In the rows, zero is written as 128.
Rotation paths and how fast each direction turns (degrees a step)
Each turn is a multiple of 5 degrees from 10 to 175, or 0.
Each row of a path follows its step; steps can be skipped.
Rotation 1:
step 0: [119 136 134 120 138 131 118 114 126 134 129 131 139 127 134 124 125 145
 125 127 126 123 138 132 127 129 131 131 126 116 130 134 132 139 130 119
 134 119 124 123 127 150 124 131 112 112 147 131 121 122 146 131 125 120
 131 126 136 120 123 136 134 125 122 127 116 141 123 122 126 125]
step 1: [135 119 128 122 118 136 129 124 115 134 131 119 134 129 116 124 141 131
 137 116 138 125 126 135 117 132 112 131 126 127 134 131 131 135 130 121
 119 123 132 129 120 139 125 138 131 121 121 127 136 138 132 112 127 133
 124 115 136 115 137 138 131 125 122 134 108 129 122 113 118 115]
step 6: [135 125 134 124 126 141 135 111 134 133 127 134 144 125 116 114 124 135
 116 126 128 133 134 131 132 123 126 131 119 122 136 132 125 142 133 116
 131 129 135 126 123 138 137 127 119 132 140 125 127 121 132 124 121 134
 126 112 139 118 122 121 121 133 135 139 110 127 119 115 121 115]
step 7: [135 123 118 112 117 130 135 114 117 150 135 126 124 129 116 132 133 138
 134 121 138 125 127 134 117 130 132 145 114 117 142 123 121 144 121 120
 130 116 124 132 123 134 122 134 120 125 124 125 121 136 133 119 128 127
 121 123 122 134 130 134 132 128 123 132 123 135 120 136 129 133]
step 8: [128 142 133 127 127 116 142 116 121 123 134 118 134 130 128 129 121 127
 133 132 137 105 133 127 126 111 117 148 119 121 132 138 134 134 137 134
 120 123 126 126 126 139 128 132 126 137 141 135 126 124 137 118 118 127
 133 121 147 123 125 134 127 133 130 128 119 138 122 122 132 132]
step 14: [129 116 130 119 126 130 122 115 125 123 137 123 125 132 132 132 124 134
 122 134 124 113 129 127 126 127 112 135 126 129 141 119 117 141 129 127
 126 126 121 129 118 141 120 131 116 122 129 120 125 128 137 121 110 125
 139 125 150 116 123 138 114 126 128 141 120 134 132 112 127 129]
step 17: [122 133 125 129 121 136 145 128 115 131 123 129 130 124 124 130 130 123
 130 124 133 134 111 127 130 134 126 132 123 127 121 135 123 142 124 128
 131 136 147 120 123 143 119 136 121 132 130 133 112 126 143 114 109 123
 129 113 133 127 136 142 131 127 124 136 126 141 122 127 124 114]
step 18: [127 124 125 130 125 144 136 111 133 125 135 116 142 132 121 141 124 141
 131 132 137 123 127 126 132 130 133 133 127 118 138 123 129 147 127 112
 129 128 142 124 127 130 142 118 133 124 139 121 129 135 128 119 121 133
 138 118 142 130 125 121 132 136 129 131 121 127 108 126 139 126]
step 29: [129 126 118 133 113 120 139 119 123 136 135 124 139 134 129 135 134 129
 122 111 134 122 120 117 119 132 133 133 120 133 125 139 133 141 132 125
 124 134 133 118 123 134 129 130 138 133 132 126 120 134 138 113 117 134
 125 131 143 106 130 145 122 128 120 133 122 134 123 133 130 120]
Speeds:
[128 129 127 129 133 123 128 126 131 128 128 130 131 127 126 127 124 128
 129 128 129 127 130 126 126 128 131 127 129 126 128 131 128 132 126 130
 128 131 131 131 127 128 127 129 128 126 130 131 128 126 127 128 128 130
 126 128 129 127 127 130 125 124 127 131 130 126 131 128 130 126] | 175
[128 129 126 126 125 127 127 128 128 130 128 128 127 128 127 127 132 127
 129 128 128 132 128 126 128 127 129 127 125 126 125 128 127 128 130 129
 128 128 132 128 130 124 124 130 128 127 126 126 127 127 131 128 131 124
 127 127 124 126 131 130 128 126 127 128 128 134 128 131 130 125] | 175
[129 124 127 129 130 131 130 129 133 127 128 128 126 125 128 126 128 125
 126 129 128 127 127 126 128 128 130 128 130 125 128 127 126 130 127 128
 127 128 133 123 128 129 129 126 125 129 128 129 128 128 129 127 130 132
 130 132 127 128 127 126 133 129 127 125 131 131 128 128 127 125] | 55
[126 126 124 132 126 126 129 125 128 129 127 129 127 127 129 128 127 128
 134 128 127 126 124 130 125 128 123 127 126 126 126 125 125 127 127 130
 127 130 123 127 128 130 126 129 129 128 126 129 127 129 128 125 124 132
 128 128 127 127 129 128 128 126 127 128 128 130 129 129 127 127] | 115
[131 130 129 131 126 127 130 128 125 125 127 128 129 129 130 127 132 125
 129 127 130 129 129 130 124 123 129 127 127 127 127 130 128 129 130 130
 124 130 131 125 129 127 131 129 130 128 129 128 128 126 126 128 128 131
 130 126 130 126 128 124 126 128 129 128 126 125 127 129 125 125] | 155
[128 126 129 130 129 130 132 128 126 128 125 128 132 131 127 132 130 125
 128 130 128 130 131 126 130 130 128 130 127 128 130 128 126 123 128 131
 131 133 128 126 126 129 127 127 128 124 127 129 129 128 128 129 131 129
 127 129 132 127 131 132 130 128 128 127 126 127 130 127 128 128] | 90
